Here are some rows, each followed by its group. Groups can overlap.
array([39, 0, 21, 0, -63, -59, 58, 20, 80, 40, 80, 39, -39, 20, 0, -19, -25, 15, -1, 19, -39, -1, 39, -40, 47, 26, 40, -3, 34, 1, 0, -60, -18, -19, 99, -13, -19, 30, 20, 0, 0, -40, -20, 5, 40, 39, -80, 30]) L
array([-20, 80, -19, 0, -36, 39, -1, 59, -20, -40, -79, -59, 39, -39, -39, -59, 0, 0, -26, -27, -20, 19, 19, -60, -41, -6, 40, -1, -1, 2, 40, 20, -93, 0, -20, -38, 59, -42, 20, 0, 20, -40, 0, -3, -59, -8, -40, -44]) L
array([-20, -39, -39, -20, -22, -20, -1, -19, -20, -40, -20, 20, -39, 0, -19, -19, 4, -27, -14, -29, 0, -40, -19, -20, -35, -7, -20, 22, -27, -8, -40, 0, 0, 0, 19, 62, 20, -42, -39, -20, 0, 20, 0, -28, -19, -22, 25, 3]) H
array([78, -59, 127, 127, 92, 127, 39, 98, 100, 127, 100, -40, 0, 118, 127, 60, 30, 92, 127, 93, 59, 127, 116, 0, 76, 100, 60, 61, 127, 76, 80, 0, 18, 127, 59, 24, -19, 127, 98, 127, 60, 20, 99, 127, 120, 66, -72, -3]) C
array([-20, 20, 1, 19, 12, -20, -40, -19, -20, -20, -39, -20, -20, -20, -19, 0, -14, -39, 3, -19, 0, -20, -38, 0, 22, -29, -20, 0, -37, -21, 0, -20, -5, -19, -40, -9, 0, 7, -19, 0, 0, 0, -40, -15, -19, 2, 11, 16]) B
array([97, -99, 41, 19, -7, -59, 19, 59, 40, 40, 80, -40, 59, 0, 60, 79, -96, 68, 62, 3, -20, 58, 58, -20, -5, 59, 40, -24, 67, 77, 0, 60, -20, 20, 39, 67, 59, 65, 59, 39, 60, 20, -40, 57, 21, 118, -74, -66]) C
array([39, 80, 61, 118, -35, 127, 98, 118, 80, 60, -20, -40, 59, 0, 20, 79, 57, 65, 74, 71, 78, 97, 96, 40, 25, 55, 40, 48, 61, 52, 20, 20, -70, 40, 59, 79, 39, 103, 98, 127, -59, 0, -40, 96, 60, 55, -74, 73]) C
array([-20, -39, -39, -20, -23, 0, 19, 0, 0, 0, -20, 20, 39, -98, -59, -59, -66, 18, -50, -53, -39, -1, -19, -40, -73, 31, 0, 18, 3, 44, -20, -20, -70, -39, 19, 9, 0, 16, 0, -40, -59, -99, -20, -24, -39, -17, -16, -59]) Z
array([-20, 0, 1, -20, 16, 0, -20, -19, -20, 0, -20, 0, -20, 20, 20, 0, 2, -18, -3, 2, 0, -1, -19, 40, 13, -45, -20, -19, -20, -15, -20, 0, 19, 0, -60, 1, -19, 1, -19, 0, 20, 20, -20, -2, -19, 11, 20, 14]) V
array([0, -20, -19, 0, -14, 20, -1, -19, -20, -20, -39, 0, -39, -39, 0, -39, 22, -9, -9, -17, 0, -20, -38, 0, -9, -18, -20, 16, -30, -20, -40, -20, -13, 0, -40, -14, 0, -29, -39, -20, 0, 0, 20, -32, -39, -19, 1, -2]) B
array([58, -20, 81, 98, -26, 59, 39, 59, 80, 100, 40, -20, -39, 59, 40, 60, -6, 8, 82, 76, 0, 97, 96, 0, 33, 66, 20, 13, 85, 28, 40, 20, 26, 40, 0, -36, 20, 40, 78, 127, -19, -79, 20, 121, 100, 22, -47, -17]) C
array([127, -20, 127, 39, 37, -99, 78, 118, 100, 120, 20, -79, 39, -39, 80, 119, -110, 97, 109, 85, -20, 19, 77, 20, -17, 102, 127, 35, 125, 127, -20, 80, 127, 0, 39, 122, 59, 103, 78, -20, 119, 0, 40, 51, 127, 103, 37, -41]) C
array([-20, -39, -19, -59, -8, -20, -1, -19, 0, -40, -59, 20, 0, -39, -39, -39, -98, -14, -18, -65, -39, -1, -19, 0, -59, 16, 20, 10, -19, 23, 20, 0, -78, -39, -20, -21, 39, -53, -19, -20, 0, -40, -20, -13, 1, -12, -5, -29]) Z
array([0, 0, 1, 0, 14, 0, -20, -19, -20, 0, -20, 0, -20, 20, 20, 40, 20, -18, 6, 9, 0, -1, -19, 20, 19, -34, -20, -34, -16, -6, 0, 0, 11, 20, -40, -28, -19, 11, -19, 0, 0, 40, -20, 1, 1, -8, 42, 45]) S
array([39, 20, 1, -20, 8, -40, -20, 39, -20, 0, -59, -119, -20, 0, -59, -79, -47, -43, 12, -42, -20, -40, -19, -60, 1, -8, 20, 25, -10, 1, 40, 20, -22, -39, -60, -93, 59, -13, 0, -20, 60, 20, -40, -4, -39, 42, -54, -77]) L
array([127, 80, 127, 127, 80, 0, 127, 127, 127, 127, 127, 20, 98, 98, 127, 79, 38, 127, 127, 127, 0, 97, 116, 0, 109, 90, 127, 39, 127, 60, 100, 20, 127, 119, 118, 69, 39, 84, 117, 59, 20, -40, 127, 93, 127, 91, 88, -58]) C
array([-20, -59, -19, -20, -21, 39, -1, 20, -20, -20, -20, 0, 39, -78, -39, -39, -27, 26, -61, -31, 0, 19, -19, -40, -45, 7, 20, 10, -17, 11, 0, -40, -66, -79, -20, 21, -19, 24, 0, -20, -39, -79, -20, -9, -19, -90, 34, -52]) L
array([-20, 0, -39, -20, -74, 20, -1, 0, 0, -20, 0, -40, 0, -20, -39, -98, 19, -14, -54, -14, -20, -20, 0, -20, -18, 4, 0, 8, 6, -5, -20, -40, -13, -19, 19, 0, 0, 3, -19, 0, -39, 0, 0, -30, 1, -47, -57, -33]) Z
array([-20, 0, 1, 39, 15, 20, -20, -19, -20, 0, 0, 0, -59, 0, 20, 40, 22, -29, 16, 19, 0, -20, -19, 40, 34, -38, -20, -30, -19, -22, -20, -20, 19, 0, 0, 17, -39, 32, -19, -20, -19, 20, -20, -3, 1, -18, -6, 41]) V
array([19, 40, 1, -59, -53, -79, 39, 39, 80, 0, 20, -59, 0, -20, -59, 0, -9, 0, -7, 10, -39, -20, 39, -80, -20, 19, 20, 49, 9, 43, -40, -20, -18, -19, 19, -10, 39, -83, 20, -20, 60, -20, 40, -24, 1, 28, -77, -74]) L
array([78, 40, 41, -59, -6, 0, -20, 98, 0, 20, -20, 20, 59, -39, 20, -39, -3, 47, 1, 31, -20, 39, 19, -40, -40, 34, 60, -20, 61, -15, 60, 80, 54, -39, 19, 23, 79, 13, 59, 59, 0, -40, -20, 55, 21, 31, 18, -17]) C
array([-20, 20, 1, -20, 17, 0, -20, -19, -20, -20, -20, 0, -20, 39, 20, 20, 5, -24, 12, 5, -20, -1, -19, 20, 10, -34, -20, -29, -15, -12, -20, -20, -1, 0, -40, -21, 0, -6, -19, 0, 0, 40, -20, -5, -19, -9, 18, 18]) V
array([-20, 20, -19, 0, 2, 0, -20, -39, -40, -40, 0, 0, -20, 20, 0, 0, 5, -32, 0, -13, -39, -1, -38, 0, 14, -33, -20, -30, -33, -39, 0, -40, -4, -19, 0, -18, 0, -16, -19, -40, 0, 40, 0, -9, -19, -14, 18, -11]) B
array([0, 0, 1, 19, 25, 20, -40, -19, 0, 0, -20, 0, -39, 0, 20, 20, 19, -20, 18, 19, 0, -1, -19, 40, 29, -38, -20, -21, -18, -16, -20, 0, 3, 0, -20, 1, -19, 18, 0, 0, 0, 40, -20, 6, -19, -10, 17, 39]) S
array([-39, -20, -39, -20, -31, 0, -1, -39, -20, -40, 20, 0, -59, -20, -19, -19, 30, -18, -27, -5, 0, -40, -19, 0, -18, -8, -20, -10, -31, -13, -59, -20, 5, -19, 0, 24, -39, -21, -39, -40, -39, 0, 20, -22, -19, -45, -3, 8]) B
array([-20, 20, 1, 19, 14, 0, -20, -19, -20, 0, 0, 39, -39, 39, 20, 40, 13, -32, 4, 10, -20, -1, 0, 40, 17, -26, -20, -45, -15, -15, 0, 0, 17, 0, 0, -6, -39, 11, -19, -20, 20, 20, 0, 2, 1, 3, 26, 40]) V
array([-20, -59, 1, -20, -31, -40, 19, -19, -20, -40, -20, -20, -20, -39, -39, -19, -64, -7, -38, -51, 20, -20, -38, -40, -42, 5, -20, -13, -33, -28, -40, -40, -64, -19, -20, -56, 0, -55, -19, 0, -19, -40, -20, -27, -59, -34, -11, -42]) H
array([39, -39, 1, -20, -26, -99, 58, 39, 60, 0, 100, 0, 59, -20, -39, 20, -74, 50, 17, 12, 39, 19, 39, -100, -15, 18, 40, 52, 39, 37, -20, -20, 2, 0, 79, 72, 59, -54, 20, -20, 20, -40, -20, 27, 40, -7, -5, -66]) C
array([0, 0, 1, 0, 26, 20, -40, -19, 0, 0, -20, 20, -20, 0, 20, 20, 28, -22, 0, 3, 0, -1, -19, 20, 26, -36, -20, -5, -13, -4, -20, 0, 9, 20, -20, -15, -39, 6, -19, 0, 0, 40, 0, 3, 1, -2, 30, 46]) S
array([0, -20, 1, -20, 19, 0, -20, -19, 0, 0, -20, 0, 0, 0, 20, 0, 16, -1, -8, 2, 0, -1, 0, 20, 6, -37, 0, -4, -13, -8, -20, 20, 2, 0, -60, 4, -19, -26, -19, 0, 0, 59, 0, 4, -19, 13, 27, 23]) S
array([39, -59, 1, -79, 94, 59, 127, 59, 60, 20, 40, -20, 98, 39, 0, 0, 50, 112, 9, 30, 59, 58, 19, -40, 50, 106, 20, 127, 44, 21, -20, -60, 24, -19, 79, 77, 0, -49, 39, -40, 20, 20, 79, -74, 1, -47, 73, -21]) C
array([0, 0, 21, -20, 14, 20, -20, -19, -20, -20, -20, 0, -20, 20, 20, 20, 19, -13, 10, 9, 0, -1, 0, 20, 5, -35, -20, -12, -11, 6, -40, 20, 1, 20, -40, -36, 0, -20, -19, 0, 0, 40, 0, 3, -19, 0, 30, 17]) S
array([-20, -20, 1, -20, -7, -20, -1, -39, -20, -20, -20, 20, 0, 0, 0, 20, -30, -24, -2, -8, 0, -1, -19, 0, -17, -14, -20, -26, -20, -16, 0, -40, -24, 0, -20, 19, 0, -34, -19, 0, -19, 20, -20, -9, -39, -41, 29, 3]) B
array([78, 60, 41, -20, 10, -99, -1, 59, 20, 0, -59, -20, 19, 0, -39, -19, -75, -38, 35, -8, -20, -20, 19, -40, 3, 16, 60, 30, 25, -4, 60, 80, 14, -59, -20, -88, 118, -50, 39, -40, 127, 0, -60, 34, -19, 57, -58, -57]) L
array([39, 127, 41, 118, -33, 59, 58, 79, 80, 20, -39, 39, 78, -20, 20, -19, 4, 8, 12, 29, -20, 19, 58, 20, 27, 48, 20, 81, 28, -8, 20, 20, -29, -19, 39, 32, 39, 60, 59, 99, 20, 20, -20, 76, 1, 81, -89, 36]) C
array([-20, 0, -19, 19, -29, 20, -40, -39, -60, -40, 0, 0, -20, 0, -19, 0, 10, -48, -36, -15, -39, -40, -38, 0, -20, -13, -40, -42, -25, -45, -20, 0, 24, -19, 19, 43, -19, 9, -39, -20, -19, -20, -20, -23, 1, -52, 5, 19]) B
array([-39, -59, -39, 19, -81, 20, 19, -19, -20, -40, 0, -20, -20, -59, -19, -19, 33, -20, -55, -9, 20, -40, -19, 0, 11, -11, -40, 33, -25, 3, -40, 20, 6, -19, 19, 41, -39, -11, -19, -40, 20, -40, 0, -29, -19, -48, -23, -7]) Z
array([0, 20, 1, 19, 24, 0, -20, -19, -20, 0, -20, 20, -39, 39, 20, 20, 14, -19, 8, 18, 0, -1, -19, 40, 14, -36, -20, -40, -9, -22, 0, 0, 34, 0, -40, -16, -39, 16, 0, 0, 0, 20, -20, 9, -19, -24, 42, 31]) S
array([58, 80, 21, -39, -31, -59, -1, 79, -20, 20, -20, 20, 59, -39, 0, -79, -47, 5, -21, -42, -20, -40, 0, -80, -17, 4, 60, -22, 45, -10, 80, 100, 54, -59, -40, -31, 79, -1, 39, 0, 40, 0, -40, 36, -19, 54, -29, -83]) L
array([-20, -20, -39, 39, -74, 0, -20, -19, -20, -20, 20, -40, 0, 0, -59, 0, -9, -20, -50, -26, -39, -20, -19, -20, -9, -3, -20, -23, -6, -40, 0, -20, -8, -19, 59, 5, -19, 23, 0, 0, -59, -79, -60, -16, -19, -40, -18, -7]) Z
array([-20, 20, -39, -20, -28, 0, -20, -39, -40, -20, 0, 39, 0, 20, -19, 20, -19, -22, -53, -25, -39, -20, -38, 20, -25, -6, -20, -50, -34, -45, -20, -40, 2, -19, 19, -35, -19, -34, -39, -20, -19, -20, 0, -34, -19, -25, 3, 7]) H
array([0, 20, 1, 0, 23, 0, -20, -19, -20, 0, -20, 0, -20, 59, 20, 20, 9, -13, 11, 9, 0, -1, 0, 40, 17, -33, -20, -42, -15, -33, 0, 0, 25, 20, -40, -9, -19, 11, -19, 0, 0, 20, 0, 4, -19, 8, 31, 30]) S
array([-20, 60, -39, 19, -17, 0, -20, -19, -40, -20, -39, -20, -20, 20, -19, -39, -2, -50, -31, -35, -20, -40, -38, 0, -17, -19, -40, -20, -30, -49, 20, -20, 14, -19, -20, -38, -19, 21, -39, -20, -19, -20, -20, -38, 1, -4, -6, 1]) B
array([-20, -20, -19, -39, -18, 0, -1, -39, -20, -20, 0, 20, -20, 0, 0, 0, 15, -10, -18, -16, -20, -20, -19, 20, -38, -13, -20, -19, -33, -21, -40, 0, -15, 0, -20, -3, -19, -24, -39, -20, -19, 0, 40, -10, -19, 10, -9, -4]) B
array([-20, -20, -58, 0, -72, -20, -20, 0, 0, -40, -20, 0, 0, -39, -59, -79, -23, -5, -45, -31, 0, -20, 0, -40, -40, 7, -20, 4, -17, -30, -59, -20, 7, -19, -20, -28, -19, -49, 0, -20, -19, -79, 20, -45, -19, -22, -42, -32]) Z
array([127, -20, 81, -98, 19, -20, 117, 98, 60, 80, 0, 99, 39, 0, 100, 0, 90, 75, 3, 75, -39, 39, 77, -60, 13, 78, 127, 74, 89, -1, 40, 80, 102, -39, 19, 100, 59, -69, 78, 0, 119, 40, 60, 58, 60, 3, 78, -18]) C
array([-20, 0, 1, 0, 11, 0, -20, -19, -20, 0, 0, 20, -20, 39, 20, 40, 22, -18, 14, 4, -20, -1, 0, 40, 14, -32, -20, -36, -15, -1, 0, 0, 5, 20, -20, 28, -19, -5, -19, -20, -19, 40, 0, 4, -19, 15, 17, 26]) S
array([-20, 20, -19, 19, 1, -20, -20, -39, -20, -20, -39, -20, 0, 20, 0, 0, -7, -19, -15, -10, -20, -20, -19, 20, -4, -23, -20, -27, -27, -33, 20, -20, 8, 0, -20, 28, -19, -2, -19, -20, 0, 0, -40, -22, -19, 0, 3, -2]) B
array([0, 20, 1, 19, 20, 20, -1, -19, -20, 0, -20, 20, -39, 20, 20, 20, 31, -16, 22, 20, 0, -1, -19, 20, 30, -32, -20, -12, -12, -11, -20, -20, 8, 0, 0, 14, -19, 15, -19, -20, 0, 20, -20, -6, -19, -14, 25, 41]) S
array([-20, 40, -58, 19, -20, -20, -1, 0, 0, -40, 0, -59, -20, 0, -19, -59, 18, -31, -18, -20, -20, -40, 0, -60, -5, -12, -20, 53, -10, 25, -20, -20, -19, -19, 19, -33, 39, -28, -19, 0, 40, 20, -20, -19, -19, 0, -38, -69]) Z
array([-20, 40, -19, -20, 8, -40, -59, -19, -20, -20, -20, -20, 0, 0, -39, -39, -25, -25, -4, -51, -39, -40, -19, -20, -18, -14, 0, -13, -24, -44, -20, -60, -35, -19, -40, -39, 20, -24, -19, -20, 40, -20, -20, -24, -19, 11, -9, -24]) H
array([-39, -39, -39, -20, -22, -20, -20, -39, 0, -40, -39, 20, 0, -39, -19, -19, -9, -30, -35, -37, 0, -40, -19, -20, 2, -8, -20, 31, -31, -11, -20, -20, -2, -39, -20, -1, 0, -29, -39, 0, 0, 0, -20, -36, 1, -8, -3, -10]) H
array([-20, 20, -39, 19, -31, -20, -1, 0, 0, -59, 0, -79, 0, 20, -39, -39, 7, -11, -21, -36, -20, -40, -19, -60, -9, 3, 0, 28, -13, -9, -40, -60, -17, -19, 0, 25, 0, -22, -19, -40, 20, -20, -40, -51, -39, -28, -34, -36]) H
array([-39, -20, -19, 0, -9, -20, -40, -39, -40, -40, 0, -20, -20, 0, 0, 0, 9, -22, -15, -17, 0, -20, -19, 0, -6, -32, -20, -8, -27, -10, -40, 0, -4, -19, 0, 6, -19, -21, -39, -40, 0, 20, -20, -22, -39, -37, 1, 1]) B
array([-39, -79, -58, -20, -20, 0, -20, -19, 0, -40, 0, 0, -20, -39, -39, -19, 12, 6, -74, -35, 20, -40, -19, -60, -59, -1, -20, 5, -20, -44, -20, 20, -12, -19, 0, -6, -39, -14, -39, -40, -59, -20, 0, -27, 1, -56, 25, -16]) H
array([-39, -20, -19, -20, -14, 0, -20, -39, -40, -20, 0, -20, -20, 0, -19, -19, -37, -27, -21, -18, 0, -40, -38, 20, -5, -15, -20, 3, -39, -34, -20, -40, -9, -19, 0, -2, 0, -34, -39, -20, 20, 20, 0, -23, -39, 12, -32, -4]) B
array([-39, 40, -19, 0, -5, -20, -40, -39, -60, 0, 0, 20, -39, 59, -19, 20, -4, -41, 14, -16, -39, -40, -19, 20, -5, -20, -40, -39, -27, -11, 0, -20, 3, -19, 0, -13, -19, 15, -19, -20, -19, 0, -20, -22, 1, -1, -4, 11]) B
array([0, 20, 1, 19, -21, 20, -1, 20, -20, -20, -59, -99, 78, -59, -39, -79, -65, 30, -58, -23, 20, 39, 0, -40, -19, 12, 20, -5, -4, 19, 40, 40, -69, -19, 19, -40, 20, 55, 39, 39, -19, -59, -80, 10, -39, 11, -18, -16]) L
Which 4 groups are nearest to each row below, nearest first, going by the distance to the group's nearest row?
array([-20, -39, -19, -39, -56, -20, -20, 20, 0, -20, 20, 20, -20, -78, -59, -79, 11, 23, -39, -43, 39, 19, 0, -80, -74, 17, 0, -12, -17, -16, -20, -20, -48, -19, -20, 8, -19, -9, 20, 0, -59, -79, 20, -50, -19, -56, -4, -30]) >> Z L H B
array([39, -39, 41, 0, -6, -20, -40, 39, 40, 20, -39, 0, -39, -39, 0, -39, -98, 8, 43, 23, -20, 19, 19, -20, -19, 63, 40, 67, 38, 97, 0, 40, -12, 0, 79, 56, 20, -1, 20, -20, -19, -79, 40, 6, 40, 10, -28, -59]) >> C Z L H
array([-39, 0, -39, 19, -40, 0, -40, -19, -40, -20, -39, 0, 0, -20, -39, -19, -47, -21, -14, -62, 0, -20, -19, -20, -41, -3, -20, -11, -32, -41, 0, -40, -22, -39, 39, 37, -39, 12, -19, -20, -19, -59, -20, -35, 1, -62, -9, 20]) >> B Z H L
array([-39, -39, -19, -20, -32, 20, -20, -39, -20, -20, -20, 20, -39, -20, -19, 0, -20, -8, -13, -22, 0, -20, -38, 20, -46, -1, -20, -19, -37, -9, -40, -20, -34, -19, 19, 0, -39, -4, -19, -20, -59, 0, 0, -18, 1, -37, -18, 9]) >> B H V Z
array([19, 119, 41, 39, -37, 39, 39, 59, 60, 40, -20, 0, 19, -20, 20, 0, 15, -12, -1, 63, -78, 19, 58, 0, 29, 48, 20, 78, 51, -7, 60, 40, 34, 20, 59, -4, 59, 8, 39, 79, 0, -40, -20, 76, 40, 57, -101, -30]) >> C L Z S
array([-20, -39, -19, 0, -26, -40, -1, -19, -20, -40, 0, -20, 19, -98, -59, 0, -62, -10, -35, -61, -20, -40, -38, -20, -45, -1, 0, -25, -23, -26, 0, -40, -55, -39, -20, -5, 20, -40, -19, -20, -19, -59, -40, -10, -39, -38, -17, -32]) >> H Z L B
Which 4 groups are nearest to each row below, nearest first, going by the distance to the centre of the group?
array([-20, 0, -58, -20, -31, 0, -40, -19, 0, -20, 20, -20, -20, 0, -39, -19, 68, -30, -42, -26, -39, -40, -19, 0, -17, -14, -20, -3, -13, 14, -40, 0, 17, -19, 0, -18, -19, -14, -39, -20, -19, 0, 20, -45, -19, -1, -14, -27]) >> B H Z V
array([19, -20, -19, -79, 46, -20, 39, 39, 20, 40, 60, -99, 19, -20, 0, -59, -45, 81, -1, -53, 20, 19, 0, -60, -44, 46, 20, 81, 19, 42, 40, -40, -89, 0, 19, 43, -19, 11, 20, -20, 0, 59, 60, -33, 1, 16, 4, 18]) >> L Z H B
array([39, -59, 41, 0, -25, -79, 19, 39, 60, -20, -59, -79, 78, -20, -39, 0, -96, -15, 24, 22, 0, -1, 58, -80, 4, 29, 40, 81, 8, 69, -40, 40, -5, -79, 19, 33, 79, -85, 39, -40, 80, 0, -40, 25, 21, 75, -98, -119]) >> L Z H C
array([-20, 0, 1, 19, 14, 0, -1, -19, -20, 0, -20, 20, -20, 20, 20, 40, 24, -32, 0, 4, 0, -1, -19, 20, 11, -28, -40, -33, -11, -18, 20, 0, 32, 0, -20, 21, -19, 19, -19, 0, 0, 20, -20, -1, -19, -22, 48, 40]) >> V S B H
array([-39, 20, -19, 19, -5, 0, -40, -39, -40, -20, 0, -59, -39, 0, 0, 0, -7, -40, -12, -11, 0, -20, -38, 20, 1, -29, -20, -34, -28, -30, 0, -20, 9, -19, 0, 30, -19, 23, -19, -20, 0, 0, -20, -20, 1, -17, -13, 14]) >> B V S H
array([-39, -20, -19, -20, -9, -40, -40, -19, -20, -20, -20, 20, 19, -20, -39, -19, -55, -20, -9, -49, -20, -20, -38, 0, -10, -12, -20, 7, -37, -3, -20, -20, -24, -39, -20, 9, 20, -43, -19, 0, 0, 0, -20, -15, -19, 3, 7, 6]) >> H B Z V
array([-20, 0, -19, -20, -19, -20, -20, -39, -40, -40, 0, 20, -39, -20, -19, -19, 23, -13, -21, -8, 0, -40, -38, 0, -8, -32, -20, -20, -31, -11, -40, 0, 5, -19, -20, -41, -39, -25, -39, 0, -39, -20, 40, -12, -19, -39, 23, 8]) >> B H V S
array([39, -59, 1, -59, -8, 20, -20, 20, 0, 0, -20, -79, 19, -59, 0, -98, -98, 22, -50, -36, -39, -1, -19, -60, -56, 33, 40, 37, 16, 52, 20, 0, -40, -39, 39, 52, 20, 31, 20, -40, 20, -59, 0, -4, -19, -4, -5, -38]) >> L Z H B
Which 5 groups are nearest to each row below, nearest first, going by the distance to the centre of the group?
array([-20, 0, -19, -39, -34, -20, -20, -19, -40, -40, 0, -40, 0, -20, -59, 0, -33, -5, -25, -34, -39, -20, -38, -60, -34, -19, 0, -18, -27, -12, -20, -40, -44, -19, 19, 9, 0, -2, -19, -20, 0, -20, -20, -21, -39, -46, 5, 2]) >> H Z B L V
Which 5 groups are nearest to each row below, nearest first, going by the distance to the group's nearest row?
array([0, -79, -58, -98, 10, 59, 58, 20, 0, 20, 40, -59, 78, -20, -19, -19, 14, 39, -27, -19, 0, 39, -19, 40, -25, 26, 0, 38, 22, -33, 0, -60, -55, 40, 59, 61, -19, -27, 0, -59, -39, -99, 99, -43, -39, -60, -11, -31]) >> L Z B H C
array([0, -39, 21, 98, 91, 59, 19, 39, 40, 40, 20, 39, -20, 20, 20, -19, -28, 61, 32, 31, 98, 97, 58, 0, 61, 93, 40, -16, 52, 67, 80, 40, -38, 99, 59, 1, 20, 82, 78, 39, -39, 20, 20, 19, 40, -16, -36, 72]) >> C S L V B
array([-20, 20, 1, 19, -8, -20, -20, -39, -20, -20, 0, 0, -20, 20, 0, 20, 16, -9, -1, -5, -20, -20, -19, 20, -11, -20, -20, -48, -25, -24, -40, -40, -27, 20, 0, -8, 0, -8, -19, -40, -19, -20, -20, -28, -19, 1, -18, 3]) >> B V H S Z
array([0, 127, 81, 98, 127, 118, 78, 20, 40, 100, 127, 119, 127, 127, 80, -59, 102, 71, 127, 108, 127, 127, 58, 127, 127, 80, -20, 127, 67, -5, 127, 40, -50, 127, 127, 113, 59, -7, 98, 39, 119, 40, 127, -29, 60, -80, 8, 115]) >> C S V L B
Which 4 groups are nearest to each row below, nearest first, going by the average distance to the group's rows?
array([-20, 20, -39, 0, -18, -20, -20, -19, -20, -40, -39, -40, 19, -20, -39, -39, -20, -13, -30, -39, -39, -40, -19, 0, -13, -28, 0, 0, -18, -22, 20, -40, -2, -19, 0, 38, 0, 0, -19, -20, -19, -20, -40, -20, 1, -35, 19, -1]) >> B H Z V
Which 5 groups are nearest to each row below, nearest first, going by the average distance to the group's rows?
array([0, 0, -39, 0, -9, -59, 39, -19, 0, -20, 0, -79, 19, 0, -39, -19, -56, 6, -19, -34, 0, -1, 0, -80, -5, -9, 0, 25, -3, -29, -20, -60, -29, -19, 0, -27, 20, -37, -19, -59, 20, 20, -60, -26, -19, 35, -10, -44]) >> H B Z V S
array([-20, -20, -58, -79, -57, 0, -1, -19, 0, -40, 0, 20, 19, -20, -39, -39, 27, -11, -70, -16, -20, -20, -19, -20, -48, -8, -20, 8, -28, -1, -59, 20, -4, 0, -20, -11, -19, -61, -39, 0, -19, 20, 79, -29, -19, -3, -4, -7]) >> H B Z S V
array([0, 20, 1, 19, 18, 0, -20, -19, 0, 0, 0, 39, -59, 20, 20, 40, 38, -20, 14, 6, 0, -1, -19, 40, 24, -27, -20, -42, -12, -11, 20, -20, 20, 20, 0, 68, -39, 27, -19, 0, -19, 40, -20, -7, 1, -15, 27, 39]) >> V S B H Z
array([78, 60, 21, -59, 124, -79, 39, 20, 0, 80, 40, -79, 19, 78, 20, -39, -56, 105, -60, 38, 20, 19, 19, 40, 9, 76, 80, -14, 41, 100, 60, 40, 24, -39, 19, -17, 0, 60, 59, 59, 60, 59, -40, 13, 40, 65, 65, 53]) >> S V L B C
array([-20, 60, -19, -20, -26, 0, 19, 0, -20, -59, -39, -59, 19, -20, -39, -59, -16, -7, -32, -54, -39, -1, -19, -40, -26, -6, 0, -5, -17, -33, 0, -40, -17, -19, -20, 7, 20, -31, -19, -20, 0, 0, 0, -44, -19, -22, -19, -38]) >> H B Z V S
array([-20, 40, 1, -20, -35, -79, -20, 0, 0, 0, 20, -40, 39, 0, -79, -19, -42, 5, -29, -47, -39, -40, 0, -100, -56, 21, 0, -43, -2, -12, -40, -40, -52, -19, 0, -26, 20, -5, 0, -20, -19, -40, -40, -31, 1, 40, -43, -56]) >> H Z B L V
array([78, -39, 121, 78, 123, 99, 78, 79, 100, 127, 100, -20, 59, 20, 127, -19, 37, 105, 71, 70, 39, 19, 58, 40, 20, 59, 80, 91, 127, 82, 119, 20, 79, 99, 127, 127, 39, 127, 59, 118, 0, -20, 79, 102, 60, 85, -34, 26]) >> C S V L B
